Each path below is one point turned by a fixed rotation once a step. After each direction that follows a path, write how fast that rotation turns it, in deg/step (0 if it stays still).
Each turn is a multiple of 5 degrees from 10 to 175, or 0.
Each row of a path follows its step; steps can be skipped.
Path 1:
step 0: [ -2.4 -19.0   3.3 -26.6 -19.4 -17.0 -31.2   8.7  20.5   9.0 -29.3  17.5
  -2.1  12.7  13.0  32.5  -8.8 -14.7  14.8 -36.8  23.1  26.1  12.7  20.4
  25.7 -14.9 -10.4  27.4  27.2  23.7  39.2]
step 1: [  7.9 -30.7  19.8 -24.0 -18.3  27.7 -26.3  23.3  -5.6  17.9  15.4   5.6
  -3.7  29.3  -6.8  38.7 -17.7 -24.8 -28.6   4.1  -0.9  14.8  -7.0  30.0
  -3.9   1.9  43.2  25.3  28.5   4.5  22.6]
step 3: [-17.8  -7.0   5.7  21.1  -2.6  26.7 -78.4   1.8  14.9   5.5   2.2  -9.5
  23.3  -5.4 -32.9  23.2  -1.9  -0.5 -10.6   0.7 -20.3  31.0  -0.4  23.6
  -6.4  -6.2 -11.7  18.9  24.5  21.7  -5.9]
step 4: [ -5.8  31.6   1.5   6.7   6.6  12.8 -17.5   4.6  23.3   3.1  33.3  -5.7
  50.0  15.2 -19.6  10.8  -8.5 -16.2 -37.8 -19.0   4.1  13.0  25.3  52.0
  19.8 -19.8   6.4 -14.6  -2.1  16.7  20.8]
step 5: [-27.8  31.1  32.8  15.3 -12.5   1.2 -28.6 -10.3 -11.6  41.1   5.4  20.7
  32.0  -9.1  13.0  15.7  -3.4  -0.6   6.0  16.8  16.9  16.6 -29.0  53.6
   3.3 -21.8  -0.9  -2.7  -7.6  29.9   8.6]
step 6: [ -3.7  33.9  30.2  46.2 -14.9  26.2 -29.1 -16.5  -4.4  10.3 -16.8 -14.5
  16.9  36.3  -4.4   0.2 -17.0 -13.5 -23.1  10.5 -16.4 -14.0 -24.6  12.4
   7.3  -1.8  25.5 -41.1   6.8  18.9  23.6]
step 7: [-16.5  32.9  17.8   0.4  -2.8   0.0 -32.8 -11.9  26.8  21.1 -47.6   4.7
  29.1 -14.8  33.1 -23.1  25.8 -22.1 -18.2  -8.2 -10.8  -8.9   6.5  -0.4
  23.5 -26.7   7.1 -17.4  12.0  33.8  16.2]
step 8: [ -4.8   7.9  12.3 -45.3  -6.2  42.3 -17.8 -35.3  -2.2  28.9 -51.1   8.1
  32.0  22.5 -14.0   2.2   6.1 -18.9  -6.3   6.6 -22.3   6.2  -1.2  15.8
  -5.1  11.0  24.3  -8.0 -22.0  23.8   9.1]
step 9: [-14.7   6.6   6.0 -17.5  11.8  12.4  -6.4  17.7   3.2   9.6 -19.0  58.4
  30.6  -1.7 -13.4 -25.2  11.0 -25.2  -9.2   4.3  -2.1 -43.0 -12.5  20.0
  26.3  20.1  40.3 -28.9  -3.7   1.3  19.3]
step 10: [-16.8 -17.5 -12.5  20.8  -9.7  33.1 -23.7  10.4   7.7  18.9 -63.8  30.0
   8.0  -6.1 -17.5 -17.3  20.2  41.4  11.9  10.7 -16.3 -17.4 -13.9  27.9
  19.1  13.0   9.5   7.9  -7.1  19.7   0.0]
step 11: [ -5.5  -6.0  -2.5  -1.0  -3.4   4.0 -13.9   5.2 -14.5 -45.5 -53.4  11.2
  15.9  24.3 -34.1 -14.0  -1.2   6.4  -9.9 -17.5  -5.3 -18.1  39.1  37.5
  27.3  14.5   3.2  -4.0   7.7  11.1  37.1]
[ 5.7 12.9 -6.6  4.7 -2.2 -3.1 18.1 11.1  7.8 -1.5  9.1  7.7  6.3 -5.7
  9.8  2.0 22.4  0.2  3.2 -1.9 -9.0  5.8  4.9  2.0  7.0  1.0  9.2 -7.6
 15.9  0.4  5.0]	145
[  9.1  24.7   5.1  -0.3   6.6  -0.2  -6.7   0.3  -3.4   8.0  -5.6 -13.5
  18.4   1.1   4.7 -10.0   7.1  -3.6  -0.6  -0.5   2.6  -8.5 -10.9   1.8
  -5.1  10.6  -0.3  -4.2  -7.8   6.2 -12.5]	25
[ -9.6   2.7 -15.0   1.3  -5.8  -3.7   3.5  -7.9 -18.3  -0.4  -5.1   7.1
   0.5   2.8   5.3 -15.2   0.8  -5.0  -1.1  -5.9 -26.4  -7.0  -2.7   5.5
   6.0  -2.7  -0.8   7.7  -9.8  -7.8   1.0]	20
[ -0.1  13.1   7.2  -8.2  -7.1  -4.4  -3.3  -5.7   9.0 -10.5  -1.4   3.3
 -19.7  -2.4   1.0   3.1   3.4   7.8   1.4  16.1  -4.9 -11.4  15.0   8.9
   6.8   9.2   0.1  -3.9  -8.2  -5.7 -13.6]	10
[ 12.9  -2.6 -16.7  -8.9 -15.0  -6.9  -4.0  -1.8 -10.6  -1.2   3.1  -1.1
   5.0   8.6  -2.5   5.0   9.2   7.3  -6.6   6.5  14.9  -8.5  -5.0  -9.3
  13.0   4.2  -9.8  10.2   9.9  -6.5  -1.9]	20
[  7.1   0.9 -12.5   2.4  -1.2  18.0  13.1 -13.2  17.5  -9.7   2.6  -5.8
   5.3  17.6   4.7   9.8 -11.4   7.5   2.6  -7.9  -4.0  -9.5  -6.4   3.9
  -0.2   1.7   3.4  -1.0  -5.1   1.3   0.2]	160
Path 2:
step 0: [ 39.0   9.6   2.7  21.7  -9.1  -5.0  33.3  21.4  13.1 -54.6  -9.9  14.1
   0.4  13.9   4.5   0.9   8.7  17.3   1.0  10.1  -0.5   1.8   1.2 -11.9
  54.2 -32.9 -28.9  10.1  52.6 -17.6  20.6]
step 1: [ -4.7  38.3  25.7  12.3  50.9  19.0 -28.6  40.5 -11.9 -30.5   5.0 -36.5
  10.1 -17.0   3.3   3.7  17.0 -13.3 -10.1  21.9   6.2  18.1  -4.2  21.0
 -21.5 -33.5 -19.7   9.9 -15.4  25.3 -32.4]
step 2: [ 10.8   8.2 -28.7  36.9  -6.1  43.1  20.2 -23.2  -2.7   4.0 -26.8 -22.0
 -10.7  12.4   5.4  -5.2 -69.2 -18.7  -0.6   1.5  -7.3  12.5 -17.7  10.4
  -8.2 -27.3 -10.4   1.8  42.3  23.7  28.4]
step 3: [ -3.8   2.0  19.7 -29.4  32.1   6.2 -28.3  15.0  17.4   2.3 -31.7  13.7
  22.0   2.4  -6.8 -16.0 -43.5 -14.6 -47.3 -19.5 -22.8  20.8  29.0   4.8
 -10.4  31.5  19.0  33.9 -12.9  20.7 -33.2]
step 4: [  3.5  -6.6 -34.7  -8.7 -27.5 -19.4  10.1 -13.3   1.8   2.8  31.4 -24.6
   4.6   5.1 -59.4 -12.6 -28.9 -15.4  19.2   7.9  14.1   2.6   9.6  -8.4
  32.5  37.0  10.1  -3.2  53.2  34.0  -9.8]
step 5: [ -8.3  -8.9 -11.8 -14.6   7.9 -19.5 -23.9 -21.5 -37.9  12.9  20.8  17.2
  16.8  25.7  11.3 -26.4  25.7  -3.7  -7.6  20.4 -22.9   4.6  52.7  59.3
  18.7   4.2 -13.0  26.6 -25.5  -6.3 -21.7]
step 6: [-28.6   1.3 -36.8   5.7  18.1 -24.7   1.9  -5.9  45.6  25.1   7.2   7.4
  12.3  14.6 -13.4  33.3  -8.4  37.6  28.4  39.4  -2.9  -3.6 -12.3  11.3
   9.5  -8.3 -30.2 -18.8  46.3 -34.9   1.3]
step 7: [ 45.6  50.9 -17.2  33.8  39.4  -6.0   2.1  -4.9  21.6   7.5  -3.2  36.7
   3.1  -8.6  24.8   4.0  35.4   6.8 -10.1 -29.8   9.0  10.3  22.4  16.4
  21.0  -3.6 -16.9 -12.3 -33.8   7.4 -27.9]
step 8: [-33.4   3.9 -17.6  33.9  21.9 -34.8  12.2  11.8  25.4 -25.1  25.8 -24.6
 -41.9 -21.6  18.3  16.1 -51.7 -23.6  30.8 -11.4  31.9   8.8 -14.0  -0.3
  -2.5 -23.9  10.4   2.6  -2.6 -16.5  -4.3]
step 9: [  2.8  12.0   6.8  26.3   8.2 -21.7  -4.8 -50.8 -14.9  -4.6 -54.0  27.9
 -28.0   8.0 -28.9 -26.7   7.4   4.3 -19.6 -20.0   7.8  15.9 -21.2  11.1
 -27.4 -21.4  22.3  35.3 -27.8  26.1  -9.5]
step 10: [ 27.9 -17.8  -0.9 -55.8 -20.2 -16.7 -10.3   7.8  20.2 -28.8  -4.0  11.3
 -20.7 -16.3   7.0  -0.9 -45.9  30.5  30.1  25.2  21.1  20.4  13.1 -20.4
 -10.0 -17.1  35.0  27.1  31.1   0.4  -6.4]
[  6.9   6.9 -10.1  -5.6   3.7   6.1   7.5  -2.1  -0.1  -3.5  15.1  -4.6
   1.5   4.2  11.0  11.5   6.7  -7.4   7.7   7.3 -10.2  -5.7 -12.0   2.8
   5.5  -0.1  23.1   6.7  -4.9  14.0  -5.9]	115
[ 15.8  -7.2  -4.1   4.1   7.5  -3.1  10.6  -1.5   9.3 -15.1   3.8  -5.6
   1.7  -0.5  -5.2  -1.7   0.4  -5.2  -4.6  -0.9  -2.8 -21.2  15.3 -15.2
  -9.8   5.5  -3.9  -3.1  -0.9  -4.6 -13.5]	100
[  0.1  -1.9  -2.0   2.3  -5.5   0.1  18.7   1.8   5.8  -3.7  15.3   0.6
   0.7  18.1   0.3   1.6 -17.2   8.9   1.5   5.2  19.4  -2.1  -5.7  -2.9
  -0.2   1.7  -1.2  -0.6  10.6  -0.7  16.9]	175
[  0.6   8.4  10.6   1.5   8.0  11.9   5.2  -3.2  -3.7 -17.1 -12.7 -14.8
  -0.9  -4.6   0.9 -10.1  -4.0  13.9  14.7  -9.5  -0.9   5.8   2.9   2.7
 -11.9   2.6  11.1   9.0   7.6   3.0   4.1]	45
[ -5.9  -0.1   6.6  -3.8 -14.1 -20.2   1.4  -3.9  -0.5  -3.6 -16.0  -1.3
  -5.3  -2.8  -0.8  -0.2 -10.0  -9.2  -7.8  -2.7   8.9 -14.4   1.7   8.4
   4.3  13.0  17.3   1.2  -1.2  10.6   0.3]	65
[ 21.7   0.6  -4.8  -2.7  -5.2   1.0 -13.0 -12.9  -5.0   5.4  -2.3  -7.1
  -5.4  -2.0  18.4   2.4  -2.5  -7.6  12.3   3.9  11.6   2.9  11.5  -4.1
   0.2   7.1 -11.3   1.6  -3.0   6.9  11.1]	135
